Each path below is one point turned by a fixed rotation once a step. After each direction that follows a path, write how fast that rotation turns it, in deg/step (0 if it stays still).
Each turn is a multiple of 5 degrees from 10 to 175, or 0.
Each row of a path follows its step; steps can be skipped.
Rotation 1:
step 0: [-21.7 -10.5   8.8   1.5   6.6  18.4  23.8  -0.5  15.6  18.4   3.9  -7.0
  -2.0  19.5  19.1   0.2   8.6   3.4  -1.7 -26.1  10.5   1.0  32.7 -10.2
  20.4   3.7  34.0  35.5   1.7 -22.9  16.7  45.6 -17.6  23.7]
step 1: [-16.3   9.9   2.3   6.6  16.3   7.7  31.2  -8.8  -2.0  -1.0  18.2 -14.4
  -9.2   6.8   7.4   6.0  21.7  30.2   6.3 -20.6 -31.9 -21.7  20.7  21.7
  -6.9  -9.8  13.1  59.8   4.1   1.4  -5.2  11.8 -17.8  16.9]
step 2: [ -0.1  -6.5  39.5   3.3 -15.5   4.3   3.2 -36.6   4.5  -1.3  35.0   0.2
  -4.9   1.6  -5.4   9.2  35.9  -3.8  23.5 -36.5 -14.4 -22.0   8.4  27.1
   2.8 -14.8  19.2  28.9  -3.7  -2.5  18.9  12.0  14.4  -1.4]
step 3: [-20.7   2.2  40.9   9.9 -16.5 -24.8   7.9 -20.7 -22.2  -8.1 -14.9  -1.8
 -30.4 -18.2  -6.6   4.2  23.6  10.7  -1.2 -15.8  -9.9  10.5  19.9  27.5
  34.1 -29.0  24.5  12.6   8.1  10.7   5.9  16.9  18.6  11.8]
step 4: [-28.2  17.2  20.4   0.8  -9.3   8.7 -16.5 -19.3  12.0  22.9   3.9  12.4
 -22.3  -0.6  -3.8   4.0   5.0   6.1  -3.4 -40.7  12.0  22.7  27.6 -13.5
  37.5 -19.3   9.1  27.2   2.7  -4.0 -24.8  13.7  15.9  26.2]
step 5: [-38.1  10.1  16.4   9.3  15.6 -28.5 -14.0   0.5 -17.9  13.7  33.7   9.3
 -31.0  23.5  12.0   4.2  18.2   9.4 -11.8 -17.1  -4.3   6.9  -0.4   6.1
  -0.9 -21.4  -4.7  38.5  -5.7  -7.2 -35.3  -6.6 -12.1  27.4]
step 6: [-13.9  -0.4  23.1  -2.0 -19.6 -17.2  -6.2 -15.2 -15.7  24.2  35.9  11.5
  -6.6  51.1  18.0  -9.8  22.5 -34.0   0.8 -27.0   2.3  10.2   3.5   6.2
  -8.0 -11.7  10.4  15.7 -19.1  13.7  11.0  18.0 -11.2  16.8]
step 7: [-14.8  12.7  10.2 -15.5  13.3  -7.4  19.9  10.9 -48.9   5.6  -1.5   5.4
 -22.7  34.9  18.2   1.1  10.1  -5.4  -7.7 -20.3  -1.3   2.1  13.2  11.5
  23.8 -12.0  19.6  12.7  11.6  25.8  30.7  31.8  -1.2  23.8]
step 8: [ -1.1  11.1   1.6 -36.1  17.7  24.0  18.4 -12.8   8.4  15.4  12.4  10.8
  -6.6  32.8  -3.6 -12.3  14.3  15.7   3.0 -39.1   8.6  -1.6  24.4  -0.2
  19.7 -25.7  -3.9  34.2  22.1  25.4  14.1   5.2   9.3  15.4]
step 9: [  1.1  15.8  11.8 -26.8   9.9 -25.9   4.8  -7.0  -2.2 -29.1  30.1  -7.8
 -31.5  25.2 -16.4  -4.4  18.5   4.0  -4.8 -16.7   4.2 -18.5   8.1  33.3
   8.1 -20.3  -5.2  43.2  18.2   6.6  -0.1 -21.2  21.8   5.7]
step 10: [  2.6   6.4  19.6  -6.8 -14.4 -36.8 -13.1 -31.8  20.9 -25.5  19.5   3.9
 -13.6  18.6 -21.5 -16.4  18.0 -29.4  -3.7 -20.0  18.2  15.6  13.4   9.2
  -0.1 -31.8   8.2   5.6  16.0   7.8  17.1  19.1  23.2  20.1]
step 11: [-28.0  32.8  10.5   7.4  14.8 -36.9  -3.2  -3.0   2.1 -14.6  -3.4  12.7
  -5.0  10.6   5.4  -3.9  -0.1 -14.4 -28.2  12.5  16.5   5.6  23.2  -1.0
  32.5 -12.9   3.5  19.1  23.7   0.8   8.6  25.6  21.9  44.6]
Speeds:
[  3.3   8.0   2.6  -1.9   4.7   4.5   5.5 -11.9  -4.2  -0.9   4.7  -9.6
  -0.4  -2.9 -16.6  -1.2   6.7   5.2   5.8   2.6   7.0  -2.6   8.9   8.4
   5.5  -0.1  -0.7  -9.4   5.4   1.8  -4.6   0.2   1.8 -10.5] => 55
[ -4.1   1.2   7.5   4.9  -0.4   3.1   0.5  -3.3  -6.7   2.3 -11.9   8.9
  10.6  -3.6   4.5   1.4   4.0  -0.8  -1.6   5.3   4.7  -1.6  -6.0   1.0
  16.2  -3.5   0.3  -9.5   1.7   7.2  14.4   4.0   4.0   3.4] => 90
[  0.8  12.5   0.0   0.9 -16.9   0.0   4.6  -3.7   3.1   4.1  -6.0  -2.0
   5.6   4.9   2.2  -3.7  -3.7  -3.5  -4.2   8.3  -4.6  -1.2   7.7   4.4
   4.1   9.8  -4.5  11.3  -6.0  11.5  -5.1  -5.3   1.6  -2.2] => 145
[ -8.2   5.6   1.3  -9.9  -2.6  -3.9   4.0  -1.3  -8.7   2.8   4.8   5.8
  -6.0   5.3   3.7   7.2   0.5   4.4  -2.8  -7.8   4.0   6.3  -5.8 -11.9
  -3.4  -0.4   4.9  -6.2  -1.5  14.1  -3.1  -8.6   4.5 -10.5] => 25
[  8.3   9.3  -0.9  -1.6  -0.5 -12.2 -13.0  -2.2   8.1   0.6  -4.5   1.2
  -9.3 -18.7   4.6  -7.9   6.9   2.7  -2.6  -7.0   2.6  -3.2   0.9  -2.4
   3.8  -0.7   0.3   2.5  -0.9   0.8   4.7  -4.6   1.8  -5.7] => 55
[  9.2  -2.8  -0.6 -14.9   7.3  -3.1  -8.1   0.9  -9.1   1.4  -4.0   3.6
   3.4   7.4  -4.0 -12.0  -3.6  -7.1  -6.1  -4.0   6.5   3.9  -8.1   8.2
   1.3   3.1  -8.9   3.8   6.3   5.5  -5.9   4.1   0.1   1.4] => 25
